[[153 137 117 108 143]
 [148 104 150 119 106]
 [104 137 113 117 105]
 [114 145 150 153 138]
 [121 137 157 157 148]
 [150 144 111 109 143]
 [113 133 110 146 152]
 [108 139 107 144 148]
 [149 147 115 112 140]]
->
[[143 153 137 117 108]
 [106 148 104 150 119]
 [105 104 137 113 117]
 [138 114 145 150 153]
 [148 121 137 157 157]
 [143 150 144 111 109]
 [152 113 133 110 146]
 [148 108 139 107 144]
 [140 149 147 115 112]]

[[134 126 127 128 129 133 130 133 113 132]
 [153 125 124 128 125 131 121 124 116 124]
 [152 130 125 125 135 124 131 140 138 125]]
->
[[132 134 126 127 128 129 133 130 133 113]
 [124 153 125 124 128 125 131 121 124 116]
 [125 152 130 125 125 135 124 131 140 138]]

[[122 118]
 [157 103]
 [145 118]
 [126 106]]
->
[[118 122]
 [103 157]
 [118 145]
 [106 126]]

[[150 144 144 122 145 116 138 143 120 113 112]
 [135 122 124 118 121 118 148 152 119 137 136]]
->
[[112 150 144 144 122 145 116 138 143 120 113]
 [136 135 122 124 118 121 118 148 152 119 137]]

[[129 150 121 135 138 144 135]
 [131 145 131 128 145 143 132]
 [129 145 129 126 141 142 135]
 [123 114 130 113 108 118 155]
 [130 145 130 129 143 141 132]
 [135 133 151 146 142 121 111]
 [131 134 112 150 121 130 127]
 [130 136 108 150 120 134 130]
 [124 114 131 115 109 117 152]
 [136 124 133 117 136 139 128]
 [136 123 135 118 136 138 126]]
->
[[135 129 150 121 135 138 144]
 [132 131 145 131 128 145 143]
 [135 129 145 129 126 141 142]
 [155 123 114 130 113 108 118]
 [132 130 145 130 129 143 141]
 [111 135 133 151 146 142 121]
 [127 131 134 112 150 121 130]
 [130 130 136 108 150 120 134]
 [152 124 114 131 115 109 117]
 [128 136 124 133 117 136 139]
 [126 136 123 135 118 136 138]]

[[128 128 129 128 127 128 127 129 129 128 129 130 129 128]
 [127 128 128 128 128 127 127 130 129 129 129 128 129 127]
 [128 130 106 130 129 124 125 140 135 147 115 131 147 117]
 [126 129 129 129 129 127 128 127 127 128 128 125 126 127]
 [128 129 128 129 129 129 129 128 128 127 128 129 129 129]]
->
[[128 128 128 129 128 127 128 127 129 129 128 129 130 129]
 [127 127 128 128 128 128 127 127 130 129 129 129 128 129]
 [117 128 130 106 130 129 124 125 140 135 147 115 131 147]
 [127 126 129 129 129 129 127 128 127 127 128 128 125 126]
 [129 128 129 128 129 129 129 129 128 128 127 128 129 129]]

[[129 106]
 [128 128]
 [136 127]
 [128 123]
 [116 144]
 [149 114]
 [115 146]
 [114 149]
 [127 147]
 [117 154]
 [118 136]
 [128 131]]
->
[[106 129]
 [128 128]
 [127 136]
 [123 128]
 [144 116]
 [114 149]
 [146 115]
 [149 114]
 [147 127]
 [154 117]
 [136 118]
 [131 128]]
---
[[116 153 116 137 120 147 118 131 117 120 132]
 [136 122 140 146 126 148 125 131 128 129 120]
 [125 146 148 146 124 109 105 121 129 142 121]
 [137 142 135 123 125 111 132 130 128 123 123]
 [136 124 145 123 127 109 145 146 118 130 129]
 [115 122 122 109 139 126 125 124 131 130 123]
 [128 102 133 134 136 118 113 115 143 142 109]]
->
[[128 102 133 134 136 118 113 115 143 142 109]
 [115 122 122 109 139 126 125 124 131 130 123]
 [136 124 145 123 127 109 145 146 118 130 129]
 [137 142 135 123 125 111 132 130 128 123 123]
 [125 146 148 146 124 109 105 121 129 142 121]
 [136 122 140 146 126 148 125 131 128 129 120]
 [116 153 116 137 120 147 118 131 117 120 132]]

[[143 133 134]
 [127 134 152]
 [114 133 134]]
->
[[114 133 134]
 [127 134 152]
 [143 133 134]]

[[144 131]
 [153 133]
 [103 123]
 [130 130]
 [153 132]
 [144 131]]
->
[[144 131]
 [153 132]
 [130 130]
 [103 123]
 [153 133]
 [144 131]]

[[110 139 122]
 [132 100 138]]
->
[[132 100 138]
 [110 139 122]]

[[127 125 142 134 129 125 140 125 140 124 138 128 135 135]
 [133 112 153 124 134 114 127 112 150 112 131 134 137 126]]
->
[[133 112 153 124 134 114 127 112 150 112 131 134 137 126]
 [127 125 142 134 129 125 140 125 140 124 138 128 135 135]]

[[144 112 121 113 129 104]
 [132 131 157 115 129 137]
 [117 130 116 142 129 145]
 [123 111 103 138 129 105]
 [129 136 123 111 129 146]
 [123 126 125 148 129 103]
 [141 144 114 110 129 118]
 [117 142 127 144 129 148]
 [134 131 124 104 129 149]
 [118 107 133 146 129 131]]
->
[[118 107 133 146 129 131]
 [134 131 124 104 129 149]
 [117 142 127 144 129 148]
 [141 144 114 110 129 118]
 [123 126 125 148 129 103]
 [129 136 123 111 129 146]
 [123 111 103 138 129 105]
 [117 130 116 142 129 145]
 [132 131 157 115 129 137]
 [144 112 121 113 129 104]]
